[[137 105 115 130 146 129 137 133 122 128 104 151 129 125 138 141]
 [128 127 118 128 123 142 102 133 140 128 126 123 155 128 122 123]
 [135  99 134 141 131 146 118 137 121 128 125 137 127 141 139 142]]
->
[[128 127 118 128 123 142 102 133 140 128 126 123 155 128 122 123]
 [137 105 115 130 146 129 137 133 122 128 104 151 129 125 138 141]
 [135  99 134 141 131 146 118 137 121 128 125 137 127 141 139 142]]

[[135 124 123 129]
 [128 129 128 128]
 [112 151 122 126]
 [140 121 131 128]]
->
[[112 151 122 126]
 [128 129 128 128]
 [135 124 123 129]
 [140 121 131 128]]

[[137 106 141 132 142 119 139 137 147 123 138 131 126 129 137]
 [123 130 123 136 136 117 130 128 130 137 127 132 125 127 124]
 [129 151 129 115 142 130 121 139 115 119 141 126 124 140 142]
 [128 126 134 123 133 140 118 117 114 137 140 116 117 130 138]
 [137 127 106 134 130 135 131 120 130 127 133 132 113 135 133]
 [118 132 131 144 128 114 133 122 137 111 134 118 136 128 133]]
->
[[129 151 129 115 142 130 121 139 115 119 141 126 124 140 142]
 [118 132 131 144 128 114 133 122 137 111 134 118 136 128 133]
 [123 130 123 136 136 117 130 128 130 137 127 132 125 127 124]
 [137 127 106 134 130 135 131 120 130 127 133 132 113 135 133]
 [128 126 134 123 133 140 118 117 114 137 140 116 117 130 138]
 [137 106 141 132 142 119 139 137 147 123 138 131 126 129 137]]

[[127 139 137 123 155]
 [133 124 127 127 124]
 [129 130 130 126 134]
 [128 127 128 128 126]]
->
[[127 139 137 123 155]
 [129 130 130 126 134]
 [128 127 128 128 126]
 [133 124 127 127 124]]

[[134 137 128 124 132 131 129 122]
 [143 143 115 130 149 140 127 134]
 [109 123 129 117 124 114 128 125]
 [102 130 122 124 134 118 127 135]
 [114 133 125 127 130 126 128 130]
 [128 131 130 121 129 125 129 121]
 [157 147 114 132 154 149 127 132]
 [151 120 133 134 121 136 128 124]
 [107 134 121 122 138 120 127 134]
 [125 119 134 124 120 121 129 124]
 [127 126 128 123 128 125 128 126]
 [143 125 131 135 123 136 128 127]]
->
[[157 147 114 132 154 149 127 132]
 [143 143 115 130 149 140 127 134]
 [134 137 128 124 132 131 129 122]
 [107 134 121 122 138 120 127 134]
 [114 133 125 127 130 126 128 130]
 [128 131 130 121 129 125 129 121]
 [102 130 122 124 134 118 127 135]
 [127 126 128 123 128 125 128 126]
 [143 125 131 135 123 136 128 127]
 [109 123 129 117 124 114 128 125]
 [151 120 133 134 121 136 128 124]
 [125 119 134 124 120 121 129 124]]

[[140 132 140 133 137 129]
 [104 136 129 123 126 140]
 [112 123 125 124 125 120]
 [111 115 127 135 126 114]]
->
[[104 136 129 123 126 140]
 [140 132 140 133 137 129]
 [112 123 125 124 125 120]
 [111 115 127 135 126 114]]
---
[[126 102 133 128 116]
 [116 122 108 145 103]
 [120 119 130 119 115]]
->
[[102 133]
 [122 108]]

[[135 122 120]
 [136 118 115]
 [110 135 100]
 [121 135 147]
 [132 125 126]]
->
[[122 120]
 [118 115]]

[[104 124 128 128 128]
 [106 125 133 134 122]
 [105 124 125 125 132]
 [111 126 131 132 124]]
->
[[124 128]
 [125 133]]

[[116 118 104 107]
 [127 103 109 117]
 [116 117  99 102]
 [121 119 125 109]]
->
[[118 104]
 [103 109]]

[[131 134 126 123]
 [125 125 134 151]]
->
[[134 126]
 [125 134]]

[[117 121 138 104 126]
 [113 139 145 110 141]
 [106 125 133 139 106]
 [132 154 146 138 120]]
->
[[121 138]
 [139 145]]

[[120 129 130 150]
 [134 141 126 112]]
->
[[129 130]
 [141 126]]

[[112 132 119]
 [157 157 147]]
->
[[132 119]
 [157 147]]
---
[[108 121]
 [144 137]
 [129 129]
 [ 99 113]
 [140 135]]
->
[[108 121]
 [144 137]]

[[151 130 137]
 [119 134 127]
 [141 123 129]]
->
[[151 130]
 [119 134]]

[[118 144 128 119]
 [116 142 115 115]
 [142 138 125 102]
 [130 147 127 145]]
->
[[118 144]
 [116 142]]

[[116 143]
 [131 141]
 [147 106]
 [117 120]
 [144 114]]
->
[[116 143]
 [131 141]]

[[128 127 123 131]
 [129 123 151 126]
 [128  98 141 103]]
->
[[128 127]
 [129 123]]

[[127 100]
 [128 139]
 [108 132]
 [118 140]
 [121 137]]
->
[[127 100]
 [128 139]]

[[153 112 126]
 [115 119 122]]
->
[[153 112]
 [115 119]]
---
[[156 133 128 128 128 128 128 128 128 137]
 [138 128 128 128 128 127 128 128 133 156]
 [134 157 137 128 128 128 128 128 128 128]]
->
[[137 156 133 128 128 128 128 128 128 128]
 [156 138 128 128 128 128 127 128 128 133]
 [128 134 157 137 128 128 128 128 128 128]]

[[126 126 123]
 [144 127 126]
 [150 147 111]
 [143 124 119]
 [135 151 101]]
->
[[123 126 126]
 [126 144 127]
 [111 150 147]
 [119 143 124]
 [101 135 151]]

[[107 112 114 124 124 122 123 127 118 122 114 119 118]
 [142 144 143 140 139 143 142 142 139 145 144 143 142]]
->
[[118 107 112 114 124 124 122 123 127 118 122 114 119]
 [142 142 144 143 140 139 143 142 142 139 145 144 143]]

[[132 121 125 117 122 137 126 125 126]
 [143 138 151 114 120 104 130 120 137]
 [136 131 119 142 137 133 118 137 117]
 [131 115 113 136 119 149 128 127 148]
 [130 123 115 128 132 151 132 136 128]]
->
[[126 132 121 125 117 122 137 126 125]
 [137 143 138 151 114 120 104 130 120]
 [117 136 131 119 142 137 133 118 137]
 [148 131 115 113 136 119 149 128 127]
 [128 130 123 115 128 132 151 132 136]]

[[101  99 101]
 [149 154 155]
 [114 118 116]]
->
[[101 101  99]
 [155 149 154]
 [116 114 118]]

[[125 136 132]
 [125 128 139]
 [133 130 133]
 [147 138 117]
 [125 132 117]
 [106 128 128]
 [131 126 130]
 [112 128 122]
 [118 136 133]]
->
[[132 125 136]
 [139 125 128]
 [133 133 130]
 [117 147 138]
 [117 125 132]
 [128 106 128]
 [130 131 126]
 [122 112 128]
 [133 118 136]]

[[140 131 116 147]
 [146 134 123 158]
 [155 121 113 142]
 [142 126 136 112]
 [153 106 120 123]
 [150 116 118 138]
 [109 124 110 155]]
->
[[147 140 131 116]
 [158 146 134 123]
 [142 155 121 113]
 [112 142 126 136]
 [123 153 106 120]
 [138 150 116 118]
 [155 109 124 110]]

[[142 126 123 136 111 116 132 138 123 120]
 [124 151 126 130 128 117 112 125 130 126]
 [112 121 130 133 127 147 142 134 129 141]
 [115 111 134 135 122 130 127 127 141 146]
 [112 118 129 130 130 142 138 131 132 147]]
->
[[120 142 126 123 136 111 116 132 138 123]
 [126 124 151 126 130 128 117 112 125 130]
 [141 112 121 130 133 127 147 142 134 129]
 [146 115 111 134 135 122 130 127 127 141]
 [147 112 118 129 130 130 142 138 131 132]]
